Each named move below is a turn or a mirror, shown by a few rows before and after it. Which moves, in which order, take the first row of each later pair to the second? The first pair is answered.
move Z:
[-10 -15   4 -12 -12  14   2 -11 -38] -> [ 10  28 -19  16  17  -1 -20  17 -13]
[-22 -13  14 -15   9  -1   1 -34   7] -> [ -4  17   0   7  27 -10 -10 -15  26]
[ 18  -6  -1  13 -10 -12  13  -9  11] -> [ 15 -10   2   6 -13 -10  10  -9   7]
move U:
[ -6  -6 -12  13   1 -32  35 -14  17] -> [  1  -7  -4  13  -7 -29  39 -17  12]
[  7  -5   3  -4 -10  19 -16   5 -32] -> [ -3  19 -15  -1  12  12 -24  12  -9]
[ 21   6  -9  18 -13  -8  29 -23  10] -> [ 21  15 -14  22  -5  -8  20 -24  19]
[-15  -3 -10  -6 -12  -1  13 -25  18] -> [-14  -1  -8 -10  -8  -2  14 -23  14]
move Q:
[-5  3  2 25 20 11  6  7  6] -> [ -3  -2  14  15   6  19   3   6 -12]
[ 27  -4   7  16 -17  -2 -23  36 -26] -> [  0 -40  -2  13 -24 -13  25 -25  -4]
[-43 -23  27 -42 -14  36 -22  -7 -16] -> [-48   9 -19 -13  30   4  -1 -23  53]
[-23   8 -11  -7  17   5   5  -5   4] -> [-14  15  -2  -9  16  10  -7  15  -9]
Then:
Each pair is 2 to 3 moves apart.
[-33  27  -9 -25  37   6 -14  22  12] -> [ 19  34   0  11   8  -2 -27  48   6]
U Z
[-20  10  -1   7  27  -6  -9 -20   3] -> [ 13  15   1  24  17 -13 -15  -1   3]
U Z
[ 15  -9  -8  19 -21 -23  23 -23   4] -> [ -2 -23  -1  -4 -27 -10  21 -28 -13]
U Q Q
[ 40  11 -16  42   2 -36  33 -15  34] -> [ 51 -12  30   6 -41   1   2  21 -43]
Q Z
[ 17  24 -15 -11  19  -4 -16  29  28] -> [ -9   7 -21 -16  26  -8   6  -7  45]
Z Q
[-28 -15  30  -9   6  16   8 -24   0] -> [-28  15   8   0  35   7  -7 -11  25]
U Z
[ -3  40 -27  -1  35 -21 -29  25  24] -> [-42  19 -12 -36  40   2 -25  16   8]
Z U Q
[-10  22   7 -13  12  13 -32  37 -10] -> [ -9  35 -18   7  29  -9 -12  15  30]
Q Z
[-50 -29  21 -52   5  33  -7   7 -42] -> [ 24 -27  37 -11 -41  27 -13  33 -57]
Z U
[-13  -5 -20   5  11 -22  24 -37  29] -> [-25  24  -7 -25  36   2 -26  16   1]
Q Z U
[ 30 -22  17  18 -36  -2  11  -3 -17] -> [ -6  28   0 -12  33   7 -32  31  -6]
U Q U
[-21 -19   6 -51   7  25   5  -8 -10] -> [ 40  28 -21   9  18  -5  -3  19  29]
Q U Z
[-32  12 -25 -36  42  -3  -5  -8  32] -> [-29 -41   8 -47  -7  12  15 -28  -9]
Z U
[-33   3 -18 -12  16  -3  40 -36  30] -> [  6  33 -26  21  21 -18  23 -12  46]
U Z
[ 17  33  -8  20   7  -6 -14  17  16] -> [ 31  14  -1  29 -14 -11  -1   6  14]
U Q Q
[-20  22 -13 -13  33   0 -13  14  13] -> [-24 -26  10 -20  -7   3  17 -24  -9]
Q Q U
[-23  16 -16  -8  18  -3  -4   1  13] -> [ 15  26 -12  12   2  -5 -10  19  12]
U Z
[-36  15   9 -25  11  13 -26  24 -15] -> [-16  35  -7  -2  24   1 -31  36   5]
U Q Q
[ 13   0 -27  34  14 -25  16 -30  11] -> [ 31  25 -15  30  18 -15 -17  15  -8]
Z Q
[ 36  -2   4  36 -16 -12  16  -6   5] -> [ 17   4  24   5 -14  13 -18  23 -35]
Z U Q
[ 22   8   7   6 -14   1  -9  15 -10] -> [  8  26  -7   0  14  -1 -17  16   2]
Z U
[-29  18 -20 -17  25  -4 -18  11   3] -> [ -2 -25 -11   9 -25 -17  25 -32   5]
U Q U
[ -3 -28  34 -32 -22  22  -3 -14 -25] -> [-30 -21  25 -44   7  20  -9 -18 -14]
U Z U
[-25 -17  22  -9 -13  18  11   2 -21] -> [-28 -20  17 -10  -9  10  17  -8  -5]
Q Q Q
[-10   1   9 -20   4  14 -23   6 -45] -> [ -7  32 -20  -2  31  -3 -30  13  -8]
Q Q
[-29 -16  11 -51  32  27 -10 -10 -16] -> [-37 -15   4 -48  38  21   0 -21  -5]
Q Q Q
[-28  -1 -23  -8  19  -1  30 -42  22] -> [ 17  38   2 -14  14  20 -30  35 -19]
Z Q
[  5   2 -11  38 -28 -26  24 -29   4] -> [-20  10 -26  25  -2 -22  26 -33  23]
U Z U
[ -1   9 -18  12  27 -27  13 -14  40] -> [ 17  15  16  -8  10   2 -31  37 -17]
Q U
[-26 -29   7 -24 -12   4   6 -19 -20] -> [ 28 -19  13   6 -34  -2  -5   8 -25]
Z U
[-36 -32  10 -18   0   6  18 -38   0] -> [ 44  13  -2  42  -6 -12  -5   7  12]
Z U Z
[ 16 -12  24 -19 -23  -1 -23  28 -41] -> [-13 -42  13 -23 -24  -6  17 -29 -22]
Z U Q
[ -5 -13 -14  15  -9 -11  39 -33  14] -> [ -1 -15  23 -14 -24  17   5   4 -43]
U Q Z
[  9 -42  11   5 -32  -1  38 -48  -2] -> [ 40 -13  33  -2 -35  25 -10  17 -42]
Q Q
